In the rows, 128 means zero.
Where one turn sends some rows of the set: a few examples, then the rows asked:
bado: [155 152 142 146 109 126 128 140 136 124 153  95 116  94 134  98 140]
Fuzo: [116 147 109  99 148 138 113 143 125 116 130 117 129 112 152 182 134]
Molu: [135 128 105  88 143 124 114 146 132 131 129 112 163 125 155 168 139]
putun: [133 115 139 168  86 137 124 136 148 127 143 118 119 138 150 120 120]
teb: [123 125 117 151 111 125  99 162 132 164 152 104 119 123 128 108 119]
ledem: [123 138 112  95 138 141 107 133 109 111 143 139 163 118 162 160 139]
dadug: [158 123 132 127 116 160 132 128 140 109 126 122 115  69 137 112 134]
repaf: [127 130  94  95 136 137  99 147 101 122 127 114 139 115 156 169 131]
dom: [138 129 126 176 101 133 133 139 138 137 172 134 111 127 117 136 134]
vog: [105 144 115 102 138 147 109 136 116 108 148 137 152 118 157 168 132]
bito: [120 135 115  90 134 128 109 149 107 121 133 130 158 120 163 163 134]
Rup: [132 123 127 163 108 137 161 152 133 146 138 131 106 119 119 119 120]
refa: [158 108 136 156  83 116 118 113 140 124 146 123 138 116 145 115 133]
vosez: [137 133  94  88 149 144 110 134 111 118 133 126 148 124 149 168 135]
Falov: [134 135 103  95 145 135 102 129 113 108 129 124 152 129 149 172 146]
Suke: [175 125 128 156 102 112 139 144 134 147 152 130 130 125 143 116 155]
Geg: [131 136 105  89 148 139 113 150 117 123 122 119 137 125 161 173 135]
rela: [164 125 124 148 110 125 158 123 129 138 139 138 128  98 124 107 144]
rizi: [103 141 119  99 134 134 110 153 113 117 138 130 147 120 159 172 128]
Mimaf: [114 140  97 104 139 150 103 150 110 117 130 115 132 121 160 174 129]
Suvug: [152 146 134 148 114 151 131 152 131 129 154  95 115 125 137  88 131]
Pem: [124 141  99  95 146 144 108 126 120 110 140 126 139 109 141 178 133]
Pebe: [132 139  95  96 139 140  99 131 108 112 132 121 146 104 160 169 140]
Gizen: [154 113 125 147 103 114 158 147 120 152 131 128 122 110 115 113 128]
Zos: [126 134 111  97 142 130 105 145 114 115 122 117 144 134 153 176 142]
Zud: [121 142 107 104 145 141 102 124 120 103 136 126 144 126 144 177 143]
kivo: [113 142 112 105 143 135 106 141 122 109 129 119 136 128 149 183 140]
nar: [153 122 118 137 111 107  96 138 130 159 152 107 137  99 131  99 139]
gelez: [151 135 133 142 104 120 119 133 120 128 161  96 120  96 107 102 123]
zupez: [149 124 135 164  96 103 135 157 134 151 153 122 112 122 128 136 140]
viba: [140 124 131 135 118 180 136 148 139 113 126 119 100  95 138 114 118]
Tutiz: [143 122 139 168  88 135 123 116 154 116 149 125 129 121 152 116 133]
mal: [162 101 127 115 106 137 126 138 120 123 122 116 120  77 120 114 117]
far: [148 116 132 175 115 160 143 133 147 133 149 126 128 102 106 128 134]
vesa: [109 141 102 110 146 150 112 130 144 113 149 123 149 122 140 179 131]
kabo: [166 129 120 167 107 139 136 125 136 134 170 142 128 130 131 116 148]
Regi: [143 136 126 165 115 150 164 126 141 131 145 141 114 107 127 111 138]
gom: [143 113 139 170 110 140 144 155 148 145 135 114 120 103 112 134 131]
Gepoz: [121 148  97 105 142 153 103 134 117 109 134 119 137 109 165 171 140]
Kedo: [121 143 120 164 123 156 104 141 150 144 165 116 116 120 140 102 132]
Nore: [106 134 111 102 142 128 113 153 140 128 133 110 146 124 148 181 128]
fero: [167 104 137 155 110 134 147 155 139 152 127 111 135 106 122 121 140]
tago: [150 144 120 151 124 136 103 121 149 143 161 121 136  96 144  94 152]
zopok: [136 134  97  98 148 145 112 123 136 117 144 124 168 122 150 163 142]
zavab: [172 108 128 160 116 153 144 133 141 139 140 125 144 104 117 114 144]
mita: [142 101 125 124 108 158 129 160 121 128 122 113 105 103 122 116 103]
nev: [148 101 133 156  80 117 120 135 134 136 141 116 131 134 141 118 118]
ped: [152 130 124 145 109 143 122 145 115 134 162  99 118 126 113  93 114]

rizi turns into vog
bado turns into gelez
vesa turns into zopok
Now find these:
Pem turns into vosez
kabo turns into Suke
Falov turns into Zos
Mimaf turns into Gepoz
viba turns into dadug
Gizen turns into Rup
teb turns into Kedo
gom turns into far
refa turns into nev

